One turn sends every row of this set to another row. A few are shown first. Where does it send the rows asked after them?
k237: | -1.81 |  0.54 | -1.70 |  1.61 |  0.25 |  5.26 | -1.49 |  0.30 |  0.50 |  0.69 |  0.65 |  0.46 | -1.85 |  0.32 |  3.51 |  0.38 | -2.37 | -2.40 | -2.15 | -0.58 | -0.55 |
k257: | -1.87 | -1.96 |  0.15 | -2.20 | -1.66 |  2.59 | -0.60 | -1.02 | -0.22 |  1.32 | -2.97 | -0.45 | -0.40 | -0.32 | -0.55 |  0.23 | -2.64 | -1.40 |  0.32 |  2.61 | -0.54 |
k834: |  2.79 |  1.26 | -3.47 |  0.03 |  3.70 | -1.11 | -0.90 |  2.63 | -0.99 | -0.46 | -1.33 | -1.43 |  1.45 |  1.23 |  1.12 |  2.16 | -1.03 | -0.40 | -1.17 |  3.36 | -0.22 |
k704: | -1.52 |  2.03 | -0.57 |  0.17 |  2.26 | -1.82 |  2.23 | -1.19 | -1.84 | -2.36 |  1.60 | -2.26 | -0.41 |  1.86 |  1.59 |  2.28 |  1.30 |  1.19 | -1.95 |  2.76 | -0.32 |
k879: |  2.85 | -1.11 | -0.30 | -1.18 | -1.50 |  2.97 | -1.29 |  2.35 |  3.46 | -2.97 |  2.58 | -3.27 |  0.45 |  1.77 |  2.37 | -0.83 |  1.63 | -0.28 | -0.36 |  2.62 | -1.30 |
k299: | -0.64 |  1.16 |  0.20 |  0.73 |  0.01 | -2.10 |  2.29 | -2.49 | -1.23 | -1.90 |  1.77 | -0.99 | -0.12 |  1.43 |  1.25 |  4.48 |  1.07 |  0.51 | -1.31 |  2.85 | -0.34 |
k297: | -1.20 |  0.26 | -1.11 | -0.39 | -3.41 | -3.42 | -2.26 |  2.37 |  0.42 |  0.73 |  0.45 |  0.84 |  3.55 |  2.03 |  1.33 |  1.71 |  1.03 | -0.37 | -4.11 |  0.08 |  0.33 |
k615: |  0.04 |  1.15 | -1.73 |  0.49 | -3.55 |  3.13 | -2.67 | -1.31 | -0.92 | -0.82 |  2.63 | -0.98 | -0.34 |  0.95 | -0.11 | -1.82 | -1.10 | -3.64 | -1.68 | -0.73 | -0.31 |
k333: |  0.47 |  0.93 | -0.90 |  1.20 |  1.52 |  1.41 | -2.57 |  1.97 |  4.08 | -3.06 |  3.42 | -1.34 |  0.17 |  3.15 |  3.07 | -1.35 |  1.23 | -1.21 | -2.20 | -0.44 | -2.02 |
k863: | -1.17 | -2.68 | -1.24 |  0.70 | -0.12 | -0.12 |  0.03 |  2.86 |  1.53 |  2.51 | -0.26 |  1.51 | -1.69 |  1.99 |  2.97 |  0.48 |  1.95 | -3.35 | -0.26 |  4.92 | -0.46 |
k992: |  3.58 | -3.33 |  1.05 |  0.75 |  0.57 | -0.59 | -2.72 | -0.13 |  0.12 |  2.91 |  1.88 |  0.43 | -1.47 |  4.47 | -0.28 | -0.12 |  0.32 | -1.32 |  0.17 |  2.11 | -1.47 |
k956: | -0.51 | -0.48 |  2.24 | -0.40 |  1.19 | -2.04 | -3.95 |  1.30 |  4.25 | -2.63 |  1.92 | -1.43 | -1.08 |  0.97 |  1.66 |  1.26 |  0.06 | -1.72 | -1.54 | -2.06 | -0.99 |
k141: |  1.29 | -3.08 |  1.05 | -2.27 |  0.60 | -0.52 | -2.83 |  1.40 |  2.42 | -2.67 |  0.36 | -3.13 |  2.26 | -0.15 |  2.04 | -0.53 |  0.43 | -0.83 |  1.64 |  1.48 |  0.57 |
k173: | -4.51 |  0.81 | -2.86 | -0.34 | -1.18 | -1.08 |  0.60 |  1.20 | -0.56 | -2.03 |  1.96 | -0.02 | -0.01 |  2.73 |  1.71 |  3.70 |  0.37 |  0.58 | -1.35 |  2.18 |  2.17 |
k589: | -3.01 | -0.29 |  2.53 | -0.87 | -0.86 |  0.61 | -1.19 |  1.07 | -0.29 |  2.32 | -0.89 | -0.21 | -1.67 |  1.70 |  0.28 | -1.40 | -1.66 |  1.30 | -2.37 | -2.13 | -2.81 |
k49: |  0.36 | -2.63 |  0.67 |  0.46 | -1.29 |  0.52 |  2.48 | -0.43 |  0.12 |  0.98 |  0.34 | -1.46 | -0.67 | -1.01 |  0.85 |  1.03 |  1.03 | -0.40 |  3.29 | -2.31 | -1.08 |
k208: |  1.79 |  0.15 | -0.03 |  2.38 | -1.72 |  0.81 | -3.50 |  0.55 |  3.44 | -1.84 |  3.40 |  0.94 |  1.09 |  2.45 |  3.90 |  1.93 | -0.15 | -2.07 |  0.15 |  1.09 | -2.17 |
k811: | -1.39 | -2.30 | -1.48 | -0.01 | -1.51 |  0.37 | -1.35 |  1.41 | -2.75 | -1.37 |  2.54 | -1.55 |  1.85 |  3.84 |  0.70 |  2.34 | -1.81 |  1.47 | -2.89 |  0.79 |  3.08 |
k170: |  3.82 | -0.51 | -1.60 | -0.50 |  0.04 | -0.71 |  0.86 | -0.17 |  2.20 | -0.68 | -0.01 | -2.17 | -0.50 |  1.76 | -2.47 |  4.62 |  0.48 | -1.40 | -3.22 |  1.16 | -0.77 |
k288: |  1.18 | -2.37 |  0.02 |  2.02 |  3.45 | -1.77 | -2.29 |  3.18 |  0.71 |  0.60 |  0.99 |  2.35 | -2.19 |  1.41 |  0.25 | -0.84 |  1.76 | -1.53 | -4.02 | -0.05 |  0.39 |
k499: | -1.94 | -2.59 | -0.88 |  0.49 | -1.27 |  1.29 |  0.06 |  2.59 | -1.58 | -0.85 |  2.45 | -2.09 | -0.49 |  4.25 |  1.34 |  3.79 | -2.09 |  1.26 | -3.71 |  0.32 |  2.00 |
k54: |  1.70 | -0.49 | -0.06 |  0.27 |  2.03 |  0.73 |  0.04 |  1.17 |  2.13 |  1.35 |  1.40 | -0.42 | -4.64 |  3.17 |  0.17 | -0.62 |  2.76 | -2.25 | -2.81 |  3.32 | -2.26 |
k546: |  1.56 |  1.25 | -3.45 |  0.18 | -0.18 |  2.74 |  0.69 |  1.93 | -1.74 | -1.17 | -0.75 | -0.10 | -1.27 |  0.37 | -1.82 | -1.61 | -0.70 | -0.60 |  1.10 |  2.89 | -1.41 |
k17: |  2.50 | -1.03 | -1.29 |  1.36 |  1.29 | -1.15 | -2.42 | -0.90 |  0.38 |  0.48 |  0.81 |  3.60 |  0.34 |  0.88 |  0.81 | -0.58 |  2.37 | -2.45 | -0.95 |  4.34 |  0.17 |
k126: | -0.15 | -1.63 | -0.56 | -3.15 | -0.79 | -0.07 | -2.27 |  0.22 |  2.53 |  0.41 |  0.93 |  0.89 | -1.53 |  1.77 | -1.04 | -2.10 |  3.80 | -0.88 | -2.36 |  3.52 |  0.98 |
k74: |  0.17 | -4.28 |  1.48 | -0.53 | -2.19 | -1.36 | -2.60 |  2.60 |  2.14 |  2.28 |  0.99 |  2.29 | -2.60 |  1.76 | -0.03 |  1.67 |  1.54 | -1.55 | -2.05 |  1.08 |  0.90 |
k346: |  1.87 | -0.44 | -1.86 |  1.34 |  2.12 | -0.25 |  0.49 |  5.32 |  0.46 |  1.73 | -0.04 | -0.61 |  0.45 |  3.24 |  2.54 |  3.19 | -0.45 |  2.27 | -2.56 | -0.16 | -1.22 |
k239: | -0.61 | -0.71 | -0.85 | -1.56 | -1.03 | -0.28 |  0.41 | -1.52 |  2.65 |  1.93 | -1.60 | -2.22 |  0.81 |  3.00 |  1.17 |  4.43 | -0.80 | -2.62 | -2.27 |  3.19 | -1.59 |
k865: | -0.76 |  1.59 | -1.78 |  0.58 | -0.80 | -0.80 | -2.83 |  0.53 | -1.14 | -1.33 |  1.54 |  0.98 | -1.96 | -0.99 | -0.38 |  1.13 | -1.33 | -2.93 |  1.98 | -2.20 |  0.31 |
k874: | -1.54 |  2.54 | -2.25 | -2.39 |  0.81 | -2.45 | -2.11 |  1.63 |  0.37 | -0.88 | -1.33 | -1.69 |  1.37 |  0.82 |  0.90 |  0.77 |  0.40 | -1.83 | -4.49 |  2.94 |  0.33 |
k474: |  1.73 | -1.70 | -0.96 |  1.62 | -1.07 |  1.78 | -0.95 |  3.64 |  3.30 | -3.09 |  1.50 |  0.22 |  1.39 | -0.89 |  4.29 |  1.51 |  1.37 | -1.80 | -1.09 |  2.39 |  0.08 |
k560: |  0.05 | -0.18 |  0.35 |  0.03 | -1.00 |  3.77 | -0.61 |  1.43 | -2.15 |  1.01 |  0.03 | -0.61 |  0.72 | -1.87 |  4.57 | -2.36 | -0.01 |  0.85 | -0.78 |  0.80 | -0.39 |
k506: |  3.95 | -1.10 | -1.67 |  0.03 | -1.98 | -2.00 | -1.05 |  1.35 |  0.38 |  0.08 |  1.80 | -0.69 |  3.02 |  3.48 | -1.72 |  1.85 |  1.23 |  1.54 | -2.43 | -0.87 | -0.20 |
k617: | -1.58 | -0.07 | -1.88 | -0.11 |  2.26 |  2.53 | -0.22 | -1.12 |  1.39 |  0.25 |  0.83 | -1.44 | -2.97 |  1.56 | -0.03 |  0.55 | -1.38 | -1.52 |  2.07 | -3.04 | -0.89 |
k193: |  1.21 | -1.66 |  1.03 |  2.23 |  1.54 | -0.43 |  1.06 | -0.05 | -3.86 | -0.88 |  1.59 | -2.71 |  0.71 |  2.45 |  2.15 |  2.98 | -1.67 |  1.22 | -3.05 |  1.79 |  0.24 |
k152: | -0.20 |  0.77 |  0.46 | -1.24 |  0.31 | -0.64 | -0.38 |  2.76 | -1.47 | -0.77 |  0.39 | -0.92 | -1.78 | -3.06 |  1.13 | -1.08 |  1.26 |  1.42 |  1.24 | -1.99 |  0.09 |
k281: | -3.20 | -0.76 | -0.70 | -1.29 | -1.48 |  0.79 |  0.23 |  2.31 | -0.76 | -0.81 | -2.64 | -0.92 | -1.61 | -1.53 | -1.42 | -1.09 | -1.21 | -3.26 | -2.61 |  0.97 | -0.09 |
k957: |  0.24 | -3.06 |  1.91 | -0.41 | -0.23 | -0.66 | -0.71 |  4.16 |  3.58 | -2.18 |  0.42 | -3.06 | -1.31 | -0.77 |  2.91 |  2.29 |  0.42 | -2.44 | -0.19 |  0.86 | -0.62 |
k329: |  1.46 | -1.19 |  1.54 |  1.19 |  0.66 | -0.83 |  0.58 | -0.50 | -2.91 | -2.07 |  2.21 | -2.55 |  0.12 |  1.74 |  0.17 |  2.74 | -0.47 |  1.55 | -4.94 |  0.55 |  0.85 |
k277: | -2.79 | -1.63 |  1.24 |  1.59 | -2.43 | -1.30 | -0.86 |  0.00 | -1.58 |  1.78 | -0.96 |  1.63 |  1.84 |  0.90 |  0.15 | -1.36 | -1.41 | -1.44 | -1.01 | -2.00 | -1.67 |
k701: | -1.65 | -0.73 | -0.51 | -1.57 | -0.34 |  0.19 | -0.01 |  1.86 |  2.28 |  3.43 | -0.32 | -2.52 |  1.28 |  5.38 |  2.80 |  1.56 | -0.09 |  1.49 | -3.02 |  0.52 | -1.97 |
k107: | -0.74 | -3.94 | -0.89 | -1.08 |  1.97 | -0.80 | -2.32 |  3.10 |  0.21 |  2.31 |  0.33 | -0.40 | -0.02 |  3.93 |  0.98 | -3.36 |  1.46 | -0.76 | -0.42 |  1.86 |  0.74 |
k97: |  1.17 |  0.31 | -1.02 |  1.62 | -0.29 |  1.53 |  0.69 | -0.34 | -0.22 | -0.03 |  1.24 |  1.87 |  0.22 |  2.27 | -2.30 | -2.08 |  0.78 |  1.94 | -1.01 | -2.71 | -2.59 |
k117: |  0.91 |  1.47 | -0.52 |  3.28 | -0.75 |  0.91 |  0.28 |  2.65 | -1.46 |  1.19 |  0.81 |  3.11 | -1.56 |  1.43 |  0.62 |  0.45 | -0.93 |  1.17 | -0.03 | -0.95 | -3.39 |
k897: |  1.24 | -0.34 | -2.42 |  0.82 | -0.73 |  3.56 |  1.87 |  0.67 |  1.14 | -1.28 | -0.99 |  2.18 | -2.20 | -1.17 | -2.22 |  1.91 | -0.15 | -0.81 | -0.95 |  1.24 | -0.75 |
k987: |  0.67 | -1.48 |  1.14 |  0.78 | -4.52 |  3.00 |  1.73 |  0.41 | -0.11 |  0.11 |  1.40 | -1.75 | -0.64 | -1.50 |  1.32 | -0.78 |  1.70 | -1.58 | -2.69 | -1.30 | -0.96 |
k360: | -0.29 | -1.59 |  1.12 |  1.05 |  1.43 | -1.82 | -3.34 |  0.57 |  2.32 | -1.00 |  1.61 | -1.97 |  1.48 |  2.70 |  3.53 |  0.62 | -1.37 | -2.81 |  2.28 | -0.08 | -1.85 |
k143: | -3.56 |  0.25 | -2.33 | -1.75 | -1.61 |  0.06 |  1.02 | -0.56 |  0.09 | -1.29 |  2.51 | -1.86 | -0.26 |  4.55 |  0.73 |  3.25 |  0.43 |  1.18 | -0.60 |  2.27 |  1.17 |

k17 moves to k863
k589 moves to k97
Now these:
k865 moves to k237
k874 moves to k701
k329 moves to k704
k360 moves to k208

